Input: ((73, -24, -34, 16, -61), (-2, -80, -35, -58, -4), (-25, -16, 19, -39, -91))
Output: -80
Input: ((69, -56, -89, -44, -90, -22, -68), (22, -9, -7, -8, -8, -7, 16), (-18, 32, 51, 29, 49, 15, 60))
Output: -9
Input: ((66, -17, 79, 18), (-7, -7, 3, -11), (9, 12, -8, 7))
Output: -7
Input: ((13, -4, -38, -57, 1, 7, -75), (-45, -42, -60, 16, 20, -26, 9), (-76, 48, 10, 11, -32, -82, 9))
Output: -42
Input: ((-33, 0, 0, 13, -2, -2, 92), (6, 96, -28, 11, -39, 40, 60), (19, 73, -72, -3, 41, -28, -5))
Output: 96
Input: ((42, 25, -50, 33, 85, -54, -37), (43, 20, 56, 6, -15, 41, -37), (16, 56, -61, -29, -7, 35, -45))
Output: 20
Input: ((-3, -11, -11, 17, 21), (89, -6, -34, -14, 6), (-21, 17, 30, -17, -23))
Output: -6
---
-0.099,0.211,0.117,0.112
-0.011,-0.162,0.054,0.003
0.076,0.004,0.000,0.055
>> 0.211

12.91,7.11,-19.04,-10.77,-19.80,-16.90,-8.31 >> 7.11

0.4,-0.5,0.4,1.1,0.9,-1.0,2.2
-1.8,-0.3,1.1,1.1,1.7,-1.0,1.0
>> -0.5

-0.91,-1.01,-1.04,1.33 >> -1.01

-0.14,-0.06,-0.06,0.11
-0.14,-0.11,-0.13,0.04
>> -0.06

197.337,55.992,-147.599,-85.091,180.758,63.086
-115.467,80.240,20.757,44.217,-86.597,-2.952
>> 55.992

-14.58,6.71,-10.06,-10.23,-0.30,4.26
-11.65,13.38,-11.75,-12.48,-7.09,10.37
>> 6.71

-1.542,-0.923,0.890,-0.098,-0.569,1.404 >> -0.923
---
[  3  28  76 -11  -2  25  40] -> 40
[ 69  35   0  47 -32  -7] -> -7
[ 57  27 -84 -27] -> -27
[ 91 -42 -64  -4] -> -4
[ 24  -2 -14 -73] -> -73
[ 12  77 -29 -88] -> -88
[ 40 -22 -12 -89  -3 -56] -> -56
[ 36 -18 -21  18 -13 -35 -84] -> -84
---
 116  -208   846   255   698    70     9   184  -271   693   471
  67   596  -379   183  -144   396   289    69   572  -421    94
  28   744  -477    53  -109   207   160   223   510  -219  -239
  31   836  -400   215   -54   182   210   368   466  -131   -75
  39   577  -204    86    84   183   113   264   319    21   -84
 236   625  -505   229  -281   259   344   304   578  -185  -248
 111   -21   498   180   462    91    69   188   -56   464   299
 348   123   103   341    81   225   259   283   192   289  -196
  11   733  -372    70   -99   237   233   166   557  -332   132
| 693

4087  7997  2165  2341  2552  4555  8787
4200  7736  2614  3037  2953  4816  8298
5793  6325  4691  2622  5143  4925  7639
4828  5605  6147  4049  6521  6078  6482
4457  6538  3500  4501  3546  5038  6433
4694  4670  5821  5861  5740  5933  4344
2122  6698  4329  6531  4327  7984  5486
4355  7518  3071  2713  3412  5024  8330
4842  5479  5634  3754  5903  4878  6339
| 4555

61  62  57  52  55  67  66  53  50  53  68  70
60  61  56  52  59  72  59  39  51  61  89  63
61  55  63  50  64  59  44  87  45  66  49  54
61  55  62  52  59  74  36  94  47  61  68  48
60  61  57  52  55  67  66  53  50  53  74  70
60  60  53  52  62  70  49  36  60  68  68  46
60  59  52  63  59  32  66  80  45  55  96  56
60  55  63  49  66  48  53  80  46  66  37  60
60  57  55  64  46  78  66  22  69  59  25  66
60  60  52  58  64  43  44  77  67  49  31  67
61  58  53  65  51  50  79  36  52  69  46  48
60  59  52  61  61  32  56  91  55  48  74  66
| 68

25  32  28  27  53  69  60  62  32  65
48  51  52  49  51  47  50  44  53  48
25  39  34  30  65  59  74  65  41  75
59  67  68  62  60  28  57  38  69  49
36  36  35  36  41  67  44  52  35  48
50  41  43  47  26  64  22  38  38  26
49  55  56  52  57  41  56  45  58  52
71  75  79  74  54  20  46  27  77  36
| 32

81  79  44  85  84  88  33  17
65  76  35  73  94  76  53  29
63  72  38  69  89  73  55  35
47  66  34  56  92  58  74  49
29  37  66  29  54  23  90  90
75  47  90  63  31  55  36  56
71  54  77  64  45  60  41  51
67  64  56  68  69  66  48  41
60  71  38  67  89  70  57  37
| 33

103  102  143  124  137   77  109   83  150  163   43   95  157
129  127  165  128  163  136  101  116  192  197  105  144   83
122  161  139  165  110   81   74   44  157  142  111  115   84
130  160  144  122  142  144  149   50  142  200  114  148  143
105  154  121  148  159  106   87    7  129  126  130   95  114
 84   93  132  165  104  177  124  139   98  193  129   88  150
133  120  186  134   96  150  174  150  114  175  110  115  126
| 95
---
[ 51 -38 -19 -73 -24] | 51

[-52  -4  49  75 -28  12] | -4

[ 66 -29 -75  70 -31 -59  74] | -75

[[-39 -13 -11 -38]
 [-27  17  26 -82]] | -38

[[ -6 -16  15  -6  30]
 [-88   3   6  28  22]] | -88

[[-24 -21 -43  69  53 -68]
 [-40  86  50 -69 -41   3]] | 86
---
42,-31,10,4: -31

23,76,52,50,61,77
43,64,58,60,58,58
: 64

3850,3532,2680,9685,8489
1205,9135,7284,4730,3004
1893,3875,3201,9703,7745
: 3875

8350,8581,1566,3410,3687,5185
7484,2878,4791,5702,6001,6677
: 2878

-40,-10,17,-45,21,-22,27
-45,10,-21,-9,-42,-32,-35
: 10

35,0,34,36,37
-3,9,-7,-3,-15
3,-1,1,-42,-2
: -1

548,699,530,508,708
856,576,968,218,475
: 576
---
[0, 9, 7, 9] ⇒ 0, 9

[15, 10, 19, -41, 26] ⇒ 15, 26

[8477, 4362, 2248, 4183] ⇒ 8477, 4183

[799, 751, 658, 45, 600, 689, 526] ⇒ 799, 526

[[139, 183, 146, 137, 163, 134, 125],
 [174, 47, 195, 84, 198, 176, 124],
 [194, 214, 187, 185, 214, 101, 137]] ⇒ 139, 137

[[4, 3, 5, 3, 5, 2],
 [4, 3, 5, 3, 4, 1],
 [3, 6, 1, 4, 5, 7]] ⇒ 4, 7

[[-658, 557, 690, 139],
 [660, 616, 663, 277]] ⇒ -658, 277
